In the rows, zero is written as 128.
One turn sends every row of this set to another row. A few are shown first. Where does it send the rows asked after them?
gibom: [ 80 106 142 110 112 121 126 110 102 117 105 127  77 130 119 145]
bup: [118 125  77 104  84 141 134  99 138 128 139 138 115 160 117 107]
bam: [138  91 119 157 146 120 129 146 114 103 112 131 126 132 124 166]
ledi: [152  98 101 163 136 134 137 126 106  95 127 138 107 127 150 145]
rim: [145 116 113 149 138 143 105 105  77 120 177 144 122 160 126 159]
Tobu: [ 73 147 116 116 119 154 134  97 142 140 140 114 105 135 102 116]
Lal: [ 98 116  95 100  97 126 127 125 146 141 121 126 138 165  87 131]
soze: [ 95 150 123 131 133 156 145  93 142 144 166 110 116 151 118 116]
Zun: [132 114 113 148 105 136 123 116 111  92 175 155 152 172 122 138]
gog: [ 81 156 109 112 102 149 128  97 132 138 133 105 100 130 100 117]
baz: [ 98 110 150 108 155 135 118 110 102 119 109 116  86 129 105 160]
sus: [134 124 109 153  94 121 111 127 164 111 140 148 140 148 116 119]
bel: [135 156  90 136 131 135 107 109 119 118 164 160 151 159  99 155]
gis: [ 85 151 107 119  98 147 130 103 130 123 101 110  92 125 103 124]
tafun: [135 111 125 145 144 132  98 120  83 127 165 138 136 164 108 173]
rakat: [123 157 144 110 129 121 104  94 161 123 141 138 123 157  94 131]
pali: [109 119 130 101 128 128 124  91  89 111 123 132  65 123 129 144]
Zota: [123  82  97 116 131 147 142 119  81 129 114 103  98 150 126 150]
dini: [ 97 159 120 100  99 131 106  97 142 126 118 123 102 133  89 125]
bevu: [158 127  87 173 137 131 120 131  93 121 119 137 112 154 126 138]
zifon: [ 92 154 113 114  97 137 118 101 135 116  94 119  93 127  97 128]
Robu: [148 122  96 172 144 125 117 145  95 128 111 131 124 157 112 149]
lepe: [109 118 151 121 176 131 135 116 108 126 127 110 110 143 108 168]
mone: [152 133  89 164 148 129 110 135 105 112 128 146 131 172 107 155]
mol: [111 110 113 145  95 134 144 127 117 104 165 145 164 154 121 131]
Vodu: [116 149  84 145 136 147 125 115 113 132 172 144 154 157 102 154]
vuza: [117 107 120 150 113 135 125 130 112 103 170 143 163 174 108 148]
vul: [109 115 102 166 101 138 136 136 152 129 151 126 144 146 121 118]
zunu: [153  91 108 100 123 124 112 111  96 108  99 131  95 153 116 155]
zibup: [143 131  79 173 148 142 127 132  97 118 140 136 127 169 118 148]
limem: [ 90 110 136 112 107 125 127  99  99 111 112 133  68 128 130 136]
Rud: [145 132 133 117 158 139 130  80 106 103 142 137  81 137 141 142]
navu: [ 99 156 128 101 112 134 105  91 155 120 126 140 101 138  93 120]
dez: [ 90 110 140 101 138 124 126 110  90 123 113 118  81 126 112 159]
veb: [117 119 132 112 143 148 125  86  95 107 125 127  65 124 132 138]
som: [124 114 119 137  91 122 128 124 124  93 156 158 165 155 115 134]

bup -> zunu
dez -> gog
Where do these go?
gibom -> gis
Robu -> mol
zibup -> Zun
navu -> baz
sus -> bam
rakat -> lepe
bel -> tafun

One turn sends every row of this set to another row. A few are shown first. Where does it send the rows asked after them?
gimon: [148  95 122 164 124 171 162 139 144 113 146  82 126 150 116  91 133 179
  92 204 146 114 109 153 146 100 133 126 209 147 101 149 130 148 153 125
  84 132 183 147 103 162  86  78 108 114 108]
gino: [128  94 108 187 132 160 165 151 136 112 145  79 128 159 181  93  81 144
 121 154 154 108 117 159 113  90 138 125 161 148 107 141  86 153 154 134
 119 197 151 146 118 169  74  78 115 176  98]
kes: [109 107 120 170 148 150 156 187 170 113 144  57 132 171 188  96 132 134
  92 174 146 121 153 147 125 127 143 128 156 149 100 171 133 139 170 111
  97  87 182 170 107 145 157 116 143 140 125]
zufa: [115 113  96 170 134 154 169  83 151 119 119  75 174 149 179 106  70 117
 116 166 142 127 128 114 132  68 141 159 163 152 113 179 129 172 168 110
 125 133 162 124 102 151 141  83 137 128 102]
pugo: [119 125  87 181 163 176 128 136 157 100 107  43 118 144 174 138 103 139
 115 164 106 128 102 125 154  93 167 136 144 109 142 174 108 142 144 134
 130  91 175 150  95 156 106  70 126 140  66]
ket: [131 110 121 157 119 158 149 131 173 159 140  70 132 154 133 103  94 165
 149 161 143  81 124 144 125 122 127 118 191 113  88 113 115 152 134 158
 158 115 141 108 109 168 122 122 142 115 110]
Tama: [143 104 112 177 160 147 192 144 132 104 134  93 137 138 148 122 117 173
  95 162 144 116 142 155  93 168 154 126 164  95 111 135 101 162 157 148
  76 143 184 127 122 176 153  96 154 191 118]
fabep: [134 109 139 174 135 195 166 162 185 114 146  91 109 154 127 124  99 116
  93 136 136 146  87 110 123  96 129 125 216 133 132 153  93 135 142 161
 120 138 160 148  91 187 151  74 105 146  81]
gepu: [147 112 127 125 138 189 176 138 173 118 143  61 139 132 107 114 106 180
 113 175 104  99 105 109 142 117 131 141 195 163 121 148 110 152 182 100
  93 115 181 119 108 158 106 109 107 154 103]
laba: [123 123 141 142 118 193 168 177 149  97 106  97  90 136 164 152 125 142
  91 167 129 104 114 145 137 113 144 113 133  98 105 150  98 155 118 130
 128  76 192 154 108 182 141  75 108 147 106]
perok: [140 111 113 157 158 142 172 160 109 110 117  97 137 136 145 117 117 150
  93 157 175 127 110 148 104 158 127 121 165 104 114 150 126 150 153 123
  77 144 140 144 111 175 145  87 152 209 133]
dunap: [142  93  98 164 163 138 152 120 152 121 118  36 124 130 157 104  82 106
 116 161 135 129 120 131 131 109 135 124 127 121 111 139 122 142 170 124
 104  73 125 147 101 167 105  80 118  90 113]
Bot: [136  99 131 142 133 140 157 122 146 127 110 108 142 124 163 132 104 134
 139 143 175 113 117 158 109 161 148 131 194  82 113 123  87 148 137 106
 119 158 211 136  91 164 144  78 137 156 112]
fod: [127 112 106 176 119 180 153 100 113 130 171  95 112 151 200 141 127 142
 133 158 122 117 120 106 125 134 140 130 176  94 106 141  92 119 136 146
 125 135 153 163 121 149 168 108 126 130  76]
Kad: [136  89 139 141 123 160 156 121 150  97 122  79 132 126 156 145 110 152
 115 111 186 125  95 140 122 145 137 112 169  93 138 119 123 173 165 119
 132 164 183 139 122 212 149  93  97 163 116]
fude: [135  83 142 144 160 147 151 123 186 115 125  71 128 152 109 109  80 125
 116 149 144 120 120 103  95 121 141 126 200 144  88 147 115 128 157 136
 115 108 144 125  99 196 161  97 134 100 108]
bimet: [125  95 159 107 135 162 166 140 137 115 112  91 129 129 152 112 113 120
  98 173 145 109 126 125 113 145 136 131 155 105 102 140 129 164 143 124
 148  41 156 147  95 176 141  84 122 129 113]
pef: [142 134  98 181 138 168 149 132 152 130 138  44 121 149 178 103  92 131
 120 172 103 105 125 148 149  92 143 123 136  73 117 115 107 127 147 131
 126  90 154 151 108 140 101  94 144 120  99]
Nug: [138  83  96 133 129 141 152  88 146 112 152  71 150 146 172  91  89 140
 116 162 152  90  99 148  88 106 175 125 177 134  95 145 111 170 142 103
 138 145 147 121  99 180  86  78 128 180 115]
seta: [120 102 166 151 151 198 172 177 146  82 108  91 107 149 151 127 106 127
 104 148 126 126 148 104 125 145 138 142 154 124 133 145 121 159 164 147
 133  71 184 166 116 178 142  92 101 135  89]
Lir: [147 123 138 144 125 174 169 127 137 120 167  67 145 147 115  89 104 181
 103 199 143 119 102 141 156  92 132 128 197 165 103 167 131 162 181 109
 128 108 158 129 114 160 125  91 112 150 109]
lavek: [139  90  85 178 118 168 132 122 162 121  94  73 137 155 179 131  98 113
 118 151 128 114 129 104 146  56 125 142 140 143 104 158 136 158 140 121
  95 167 166 142 132 155 114  94 110 136 108]
vez: [117  99 140 149 153 160 162 143 153 113 118  62 134 143 164 153  89 143
 145 142 170 110 124 156 128 155 143 117 162 124 108 139 114 155 151 125
 144 185 212 142 129 175 167  82 124 180 105]
ged: [151  90 152 160 134 141 134 142 115 121 128 101 146 153 150 136  77 135
 122 119 187 139 143 145 112 146 147 134 188 100 120 125 121 161 168 114
 124 154 172 158 128 166 156  79 116 153 125]
Zod: [174  87 128 138 134 177 145 160 160 131 134  72 125 144 112 115 123 157
 104 203 107 112 120 122 144  88 123 126 188 157  88 145 108 134 147 125
  79 134 192 139 128 145 118  94 108 158 104]
Kek: [ 96  96  76 149 149 173 148 109 120 113 126  74 118 143 179 167 123 134
 140 152 147 113  94  92 113 159 141 137 178 136 123 173 124 119 135 131
 110 133 147 165 103 168 147  98 123 127  80]
rukeg: [ 98 112 145 150 134 171 183 186 128 130 114  85 119 147 163 128  98 149
 112 176 145  88 150 161 134 147 126 130 140 113 100 135 118 164 138 143
 141  82 167 156 104 153 108  75 128 113 112]
vafo: [134 116  93 156 111 185 172 100 176 124 124  78 155 150 177 114  87 107
 105 137 105 115 117  86 120  71 134 157 175 110 146 133 128 161 163 103
  93 142 175 137  98 153 120 110 119 149 105]
dila: [155  94 101 154 133 161 144 122 159  75 129  85 116 153 160 107  95 134
 103 146 132 115  95 121  79  73 172 120 169 126 110 142  90 134 146  98
  91 166 175 141 114 202 108  93 117 189 107]
rig: [132  88  89 152 125 162 156 156 193 103 122  70 147 124 186 101 171 148
  83 161 143 112 117 148 136 134 124 122 146 128 122 149 109 153 149 136
 108  66 191 136 120 170 122 131 130 141 122]
kur: [129  96 119 163 160 169 164 128 167 120 147  23 113 143 176 103 102  93
 103 169 114 149 101 113 127  98 146 121 153 113 149 145 133 158 169 154
 119  89 156 165  82 167 130  77  98 140  74]
Fose: [152  91 127 170 157 153 157 116 137  97 136  88 125 128 161 122 139 174
 115 150 138 113 136 135 124 180 161 124 153 112  94 162 104 181 150 142
 108 140 166 113 126 176 154  92 125 210 108]
lofog: [114  99  87 144 128 173 194 117 119 146 170  61 134 142 182 153 105 121
 117 162 150 124  98 111  98 129 112 115 165 119 126 128 120 130 152 161
 116 128 136 167 126 172 172 110 124 136  99]
gop: [119 100  74 171 131 161 168  97 112 112 150  86 131 138 170 174  98 159
 112 137 146 114 118 122 109 141 146 129 153 119 108 149  92 130 151 133
  98 117 137 148 133 179 149  92 128  86 108]
Guvok: [137  99 133 162 152 163 164 143 122 106 140  85 118 138 162 105 139 154
 111 138 157 110 119 128 130 193 137 127 171 107 115 150 142 170 158 125
 102 156 132 143 104 169 126  92 118 213 117]
nep: [143  83 117 161 154 156 154 119 145  98 138  79 156 155 162  75  71 136
 139 150 136 122 137 111  80 105 152 152 181 153 129 132  96 155 185 138
 130 152 165 129 126 173 104 115 125 185  84]
tikob: [125 128  93 176 117 192 133 161 168 129 134  81 110 166 130 160  95 164
 117 138 142  92  92 151 150 106 157 120 198 131 108 166 112 155 107 139
 147 133 153 132 108 167 111  72 119 143 106]
Bega: [115 105 128 150 121 150 154 165 175 118 137  91 146 127 195 100 159 148
  66 146 142 127 105 134 142 129 127 138 161 118 127 173  91 151 168 101
  97  74 155 146  75 155 124 103 126 143 110]
mifit: [132  89 122 159 137 176 141 178 171 115 161  56 155 164 186 127 128 147
  62 137 117 110 152 136 151 138 142 140 149 143 116 164 129 158 166 120
 122  84 160 161 137 136 131 100 127 156 123]
vinom: [114  95  96 180 106 164 179  81 170 123 134  65 140 153 197  92 116 119
 107 174 137 103 121 133 135  72 136 132 163 116 105 138 143 172 140 128
 107 166 179 139  92 165 109  88 120 109 106]

nep -> Nug
fude -> ket
Where do these go?
ged -> Bot
gop -> fod
Tama -> Fose
zufa -> vinom
bimet -> rukeg
rig -> mifit
Lir -> gimon
dunap -> pef

One turn sends every row of this set to another row. A few are shown first. Where does it send the rows asked after them?
nes: [137 124 108 135 146 102 176 143 121 110 151 144 103 135 111 151 144 139
 116 140 152 114 118 164]
kago: [137 136 134 141 114 153 114 110 115 132 135 121 173 101 115  82 112 151
 151 115 125 147 125 103]
zuko: [127 141 161 138 146 144 134  95 131 132 107 133 168 116 158 116 101 111
 141 114  97 128  84 136]
vefim: [125 131 125 144 109 159 106 112 113 141 126 135 158  97 108 103 122 139
 160 123 108 143 131  97]
sak: [145 116 138 118 132 124 180 123 143 160 172 137 120 144 105 149 142 125
 131 138 153  98 133 165]
kov: [140 127 115 147 142 112 175 148 131 132 145 142 117 146 106 137 158 152
 131 140 147 110 133 176]
Lopig: [125 123 132 137 109 148 115 105 128 138 121 118 147 110 100  93 115 124
 176 126 101 149 121  96]
Rabi: [147 121 130 125 130 121 174 114 149 153 174 125 117 137 105 161 145 128
 134 131 129  97 136 170]
Nusit: [118 102 108 106 126 108 161  97 152 125 144 114 114 164 102 135 109 129
 109 141 175 146 129 139]
Meku: [123 126 139 126 102 145 118  92 118 150 132 108 153 116 117  88 108 143
 172 128 108 150 132 105]
kapos: [124  93 105 100 123 113 170 112 143 114 146 123 106 157 102 134 106 128
 115 124 172 143 117 146]
koz: [140 131 139 134 124 146 117 110 108 130 132 128 168  89 123  88 104 148
 152 122 111 162 115 116]
vido: [119  94  92 121 114 114 134  99 153 129 134 119  90 141 141 138 122 141
 117 151 167 114 131 120]
Zefut: [121  79  97 115 127 115 165 106 146 121 121 125 119 169 118 120 113 134
 108 131 176 137 123 139]
Bak: [144 117 124 137 136 119 176 139 139 148 156 133 124 153 101 143 151 146
 137 129 146 106 134 184]
Depa: [126 134 144 139 102 156 121 109 116 133 128 131 164 101 101 100 114 125
 162 120 110 160 133 109]
Desu: [117 127 123 126 115 141 114 117 103 128 126 132 159 114 116  90 105 156
 155 130 111 163 127  97]
rade: [124  76  98 124 120 113 155  98 147 131 121 116 109 162 132 120 122 136
 116 140 179 119 128 137]
bof: [131 127 140 149 158 130 124 116 133 144 107 155 159 121 148 135 123 103
 149 111  86 112  92 108]
bana: [130 137 166 134 155 122 148 108 124 140 117 150 174 133 159 131 108 106
 141 110  88 130 100 134]
fotak: [127 149 152 150 152 142 131 101 135 133 109 140 173 127 162 119 114 114
 131 105 108 109  88 121]
rur: [122  98 108 119 114 118 147 105 148 138 136 125  92 146 135 126 128 134
 120 160 185 106 129 123]
daput: [127 145 145 150 160 121 133 104 123 148 109 149 156 126 168 126 128 118
 142 122  88 107  99 118]
mugo: [144 112 122 123 134 115 175 118 141 148 169 121 107 145 106 157 140 128
 134 123 148  95 120 173]
Voso: [126  90  92 123 117 109 145 108 138 127 141 114  87 141 128 135 127 141
 123 145 178 109 121 132]
Segik: [115  99 114  93 125 125 171 117 149 122 142 140 115 162 106 128 104 127
 107 139 178 142 121 134]
gep: [135 128 164 148 147 123 139 114 132 130 106 148 162 121 150 131 116  87
 153 114  90 130  98 125]
kitat: [138 140 138 142 113 152 118 103 119 133 134 115 169 102 111  79 113 145
 156 115 123 150 124 106]
mebet: [125 139 145 144 153 144 121 105 124 134 107 143 165 111 166 120 107 125
 136 118  98 116  81 124]
Sig: [133 134 123 138 147  99 170 138 128 120 158 139 119 143 109 159 144 138
 111 152 153 122 133 169]
puga: [119  94  97 121 123 106 135 106 141 131 143 115 106 151 126 141 122 145
 108 155 182 124 132 128]
Deki: [136 128 122 129 144 113 164 119 144 154 169 124 119 151 103 164 147 136
 124 139 146  99 129 168]
kuzi: [127 140 152 145 143 137 128  94 144 148 100 149 159 121 153 129 118  94
 142 104  99 121 100 115]
zopu: [127 109 133 136 109 146 107 127 110 126 125 133 160 105 112 103 106 133
 167 128 108 156 124  96]
zosu: [137 135 117 135 149 112 180 145 125 123 152 160 110 133 109 139 152 138
 114 157 155 112 130 150]
valib: [139 136 134 135 124 151 116  94 120 147 131 118 159  92 119  85 112 148
 161 119 105 145 111 111]
rav: [129 146 160 151 148 139 133 107 131 127 109 141 177 125 165 119 110 111
 130 106 111 116  90 127]
pazi: [127 133 151 146 145 133 123 113 128 132 100 162 168 116 161 134 112 100
 132 107 105 131 101 115]
tele: [138 134 112 139 147 108 174 145 124 110 155 154 114 126 113 155 147 144
 113 149 133 121 134 159]
Foni: [117  95 111  94 118 118 164 105 157 113 142 127 113 158 111 136  97 125
 108 129 161 155 125 138]

Zefut -> kov
Depa -> pazi
Nusit -> Sig
Where do these go?
Meku -> bana
valib -> zuko
nes -> Voso
kitat -> rav
tele -> vido
zosu -> rur
gep -> zopu

